In the rows, zero is written as 128.
One hidden turn or mirror swaps the rows below in pairs. Which row is each named row swapped with?
j_869: [140  97 132 133 131 132 155 106 153 110 125 123 133 139 108 138 117 150
 108 132]
j_364: [127 140 157 129 128 132 140 135 123 118 131 107  77 139 149 158 152 154
 135 105]
j_573: [124 146 159 119 130 121 131 134 132  72 115 123 107 141 139 134 164 135
 111 113]
j_132: [129 119 152 133 124 143 125  84 151 114  98 125 100 141 153 146  97 135
 123 135]
j_729: [134 129 142  98 138 146 122 159 143  96 108 125 110 139 125 134 141 143
 139 100]
j_458: [146 117 170 129 112 135 150 121 136 107 110 141 120 133 145 150 180 111
 122 134]
j_997: [149 135 154  93 118 159 126 101 149 122 119 149  77 135 115 138 144 141
 142 143]
j_730: [120 114 169 142 146 115 137 137 131 104 119 136 105 163 139 144 165 145
 129 118]
j_250: [128 111 142  98 115 134 123 103 143  93 127 130 139 108 131 138 146 135
 124 147]
j_703: [145 122 126 135 134 141 160 119 137 116 146 134 106 153 127 144 134 103
  95 116]
j_849: [128 122 140 126 136 130 144 104 133 129 128 117 125 149  87 135 131 133
 120  97]
j_832: [123 105 139 138 102 139 122 106 147 105 132 146  95 134 123 169 159 106
 108 141]
j_799: [151 119 144 138 134 147 151 138 159 114 127 163 114 152 136 131 132 126
  97 119]
j_941: [135 120 134 108 142 137 139 124 144 123 158 142 115 126 164 131 120 131
 127 127]
j_474: [142 126 136 121 110 142 122 118 144 133  77 121  92 133 149 127 168 150
 123 141]
j_813: [134 113 121  95 115 136 133 113 152 122  85 128 109 140 127 144 182 131
 124 140]
j_225: [128 129 145 131 133 138 143 100 139 114 173 123 107 138 141 137 143 140
 105 106]
j_675: [146 115 126 101 120 155 144  91 145 134 123 139  64 134 126 143 133 131
 141 132]
j_184: [140 108 129 139 128 137 148  96 148 153 126 122 100 134 113 146 114 130
 134 128]
j_384: [128  99 137 137 124 136 142  74 144 109 142 129 108 134 140 143 121 148
 119 148]
j_950: [132 103 123 128 124 130 131 109 120  94 114 143 122 138 138 130 160 112
  86 119]
j_801: [145  96 148 124 127 137 152 105 165 115 101 132 118 145 118 125 138 128
  93 157]
j_209: [129 129 115 105 130 143 125 138 139 105 121 126 103 140 142 132  99 119
 128 142]
j_748: [109 113 126 134 137 144 127  96 132 109  92 113 132 132 109 152 160 135
 114 136]
j_477: [131 149 164 140 123 136 132 100 139 103 159 127 115 140 123 151 157 135
 114 125]
j_153: [131 114 123 124 116 135 132 110 152 116  94 128  86 139 134 135 192 129
 127 138]
j_668: [128 123 149 111 123 139 141 105 142 109  68 131  85 137 103 138 161 148
 113 133]
j_4: [137 103 138 111 140 140 144  92 144 131 113 128  94 145 137 129 188 138
 122 140]
j_680: [139 110 147  91 126 148 142  87 141 121 113 126  94 131 150 140  99 149
 122 121]
j_163: [127 127 147 121 121 136 123 147 137 121 123 123  96 138  81 148 126 121
 127 123]
j_261: [120 107 136 141 137 120 136  97 141 122  98 142 117 150 131 153 180 135
 106 109]
j_739: [109  97 121 120 121 151 139 100 143 109 123 141 125 124 139 123 124 114
 101 150]
j_382: [130 135 145 140 130 129 134 151 126  89 108 133 112 129 160 128 152 132
 137 120]
j_391: [105 128 160 117 128 113 126 139 135 108 120 109 106 155 130 162 151 151
 123 102]
j_533: [120 128 192 111 117 140 121 125 134 140  95 123  88 140 133 136 143 140
 117 122]
j_588: [132 105 170 100 104 143 102 121 166 116 131 133  87 134 128 136 132 149
 117 106]
j_426: [131 131 158 122 120 134 135 149 142  95 117 119  94 139 151 150 101 132
 113 133]
j_427: [150 126 128 123 119 150 134 141 152 123 149 139  76 146 129 124 117 130
 119 125]
j_586: [102 122 163 125 130 116 126 133 140 106 121 118  84 146 138 148 162 166
 125 103]
j_783: [128 121 140 111  98 160 124 110 124 143 124 114  72 128 127 150 147 133
 130 145]
j_282: [131 131 140 106 126 132 112 132 141 117  89 130  82 141 160 143 145 142
 133  91]
j_951: [135 102 150 109 114 133 122 120 122 108  90 126  82 140 123 140 110 151
 121  93]
j_519: [138  97 171 117 126 135 142 118 138 113 167 124 109 138 133 139 165 137
 129 121]
j_378: [120 105 152 137 136 136 135 107 141 134  73 127 105 140 115 115 151 153
 122 136]
j_52: [131 132 117  85 125 150 133 112 121 108 116 144 120 115 147 142 131 131
 139 127]
j_343: [132 103 144 126 112 140 146 139 149 108 123 124  98 133 114 134  95 135
 128  99]

j_849 is swapped with j_52
j_477 is swapped with j_997
j_458 is swapped with j_533
j_675 is swapped with j_225
j_832 is swapped with j_588
j_813 is swapped with j_391

